(in the rows, 128 means zero)
Y: 3 groups of rows, each row roughly a mix of its group's hidden directions
Y (83 x 11)
[[152 130  54 104 154  72 154 127 117 121 125]
 [152 172 126  82 112 157 106 150 151  77 165]
 [ 77  85 134 143 182 132 104 132  98 171 111]
 [127  56  99 166 140 122 159 153 126 111 169]
 [109 102 117 133 168 173 102 156 105  93 185]
 [154 102  99  97 188 112 151  70 116 117 116]
 [122 194 114 128  71 109 153 134 152 140 168]
 [135 154 129 133 107 100 181 116 161  83 185]
 [115 116 179 162 160 161  82 125  86 133  95]
 [112 129 107  77  94  73 153 132 139 148  78]
 [167 172 122 107  71  96 161 110 163 124 109]
 [172 104 151 166 148 137 124 149 196 142 160]
 [157 128 106  99 119  91 172  78 146 134  75]
 [133 140  98  69  89  81 158 141 168 131 112]
 [133  61  99 123 173 102 145 146 150  85 112]
 [152 197 122  95  74 119 143 100 130 107 113]
 [150 166 143 173 149 168 100  73 111 103 147]
 [123  64 140 167 148  95 143 137 147 177  98]
 [169 153 143 193 141 154 109  93 100 106 158]
 [140  64 144 131 192 155 127  98 108 131 105]
 [138 126  98 136 106  89 180 142 184  92 158]
 [139 155 119 163  68  96 159 172 157 111 146]
 [107 149 180  96 143 153 117  67 100 138  95]
 [120 142 135  76 172 113 139  65  94 116 101]
 [119 196 135 123  79 150  80 111 131 116 157]
 [157 104 146 103  92  86 138 165 177 125  83]
 [ 88 159  87  68 130 100 116 132 127 157  89]
 [111 172  76  82 120  72 145 134 124 133 106]
 [110 141  87 116 105  89 160 163 179 104 167]
 [151 201 127 189 108 127 140 111 121 106 144]
 [132  95 204 141 123 162 121 171 137 141 156]
 [ 90  79 141 167 157 120 125 120  81 161  90]
 [181 110 145 168 138 131 121 114  73 136  76]
 [152 151 153 164 106 133 162  91  92 129  66]
 [ 91  93 132  94 124 106 170 182 142 152  89]
 [183 115 141 176  83 103 171 118 154 120 114]
 [150  72 137 131 195 141 113 108  87 107 114]
 [116 110  84  71 178  96 150  97 141 111 114]
 [149  99 115 170 137 160  99 169 120 137 193]
 [139  82 148 155 172 141 112 151  94  82 170]
 [ 98  83  81 135 111  88 180 123  92 130 120]
 [143 146 188 157 116 138 102 107 101 134  64]
 [100  96  71  90 143 103 152 156 155 138 169]
 [153 113  98 125 145 103 166  77 108 130  64]
 [ 90 183 128  89 102 136 104 137 179 122 162]
 [108 108  90 172 147 106 137 193  87 126 142]
 [121  74  99 150 183 137  97 151  89 123 156]
 [139 155 107 119 141 124 146 108 124 115 221]
 [161 119 156 184 125 104 148 102 164 178 102]
 [153 134 115 109 144  82 186  76 134  91 112]
 [129 141 100 112 168 148  77  83 150 106 178]
 [110 113 152 143 182 180  77 147 108 118 156]
 [159 112 141 116 166 120 145  66  96 122  72]
 [ 97 167 130 162 128 150  96 173 129 112 189]
 [172  61 141 132 114  97 164 144 106 151  98]
 [ 92  74 119 160 189 142 117 138 115 159 156]
 [119  58 166 144 146 161 122 128 165 111  90]
 [ 71 125 127  97 112 124 142 149 199 105 155]
 [127 199 159 120  81 144 135  88 149 123 104]
 [150 106  96 148 121  94 163 116  77 136  68]
 [123  87 110 143 159 134 134 109  64 133  69]
 [138 159 149  95  57 101 153 142 171 142 122]
 [165 122 160 139 154 134 126  81  70 129  79]
 [104 167 183 162 129 183 103 141 129 117 158]
 [116 121  75 138 100 111 122 197 169 140 149]
 [151 125 174 178 114 147 153 117  78 133  80]
 [123 133  89  67 151 112 117  89 185 122 144]
 [113  84  83 104 159  92 165 133 118 139  78]
 [114  52 111 122 187 133 124 142  99 136 113]
 [114 131  83  72 170 101 153  96 143 110 162]
 [152  81 129 134 151 144 118  80  74 132  81]
 [110  88  67 125 122  88 183 132 137 140 156]
 [152 155  92 162  70 110 128 173 136 166 112]
 [ 91 152 153  77 131 108 143  88 129 117  67]
 [143 139 190 127 151 167  65 150 139 119 109]
 [116 112 123 176 171 174 115 118  93 116 181]
 [ 93 133 154 121  83 130 157 127 206 115 118]
 [ 85 186 117 104  88 110 140 167 169 128 139]
 [118  57 133 172 122 100 154 137  96 132  89]
 [111 148 143 132  79 124 117 148 138 160  49]
 [ 73  71 117 129 160 108 126 140  92 160  98]
 [121 197 163 146  93 153 110 136 155 115 170]
 [126 199 167 132  72 144 122 126 157 122 146]]
which group is each row in? (one row of each group first)
[154 198 149  97  82 131 119 108 126 104  96]  Q
[113 100 102 135 170  90 189 172 152 134 119]  J
[ 92 180 153 125  61 137 125 142 160 155 118]  L

[117  92  55 105 165  92 136 120 109 129 101]  J
[ 97 127 122  89 118 120 160 111 119 143  45]  J
[176  81  98 132 187 114 142  99 102 112 116]  L
[ 79 137 137 104 127 167  64 154 131 125 170]  J
[122  95 136 153 154 144  97 179 103  97 185]  L
[156 119 167 164 142 180  93 149 119  81 154]  Q
[148 190 110 114  69  99 143  93 146 124 110]  J
[115 179 126 141 161 171  94  72 134 101 146]  J
[130 179 148 122  73 105 158 157 178 132 146]  J
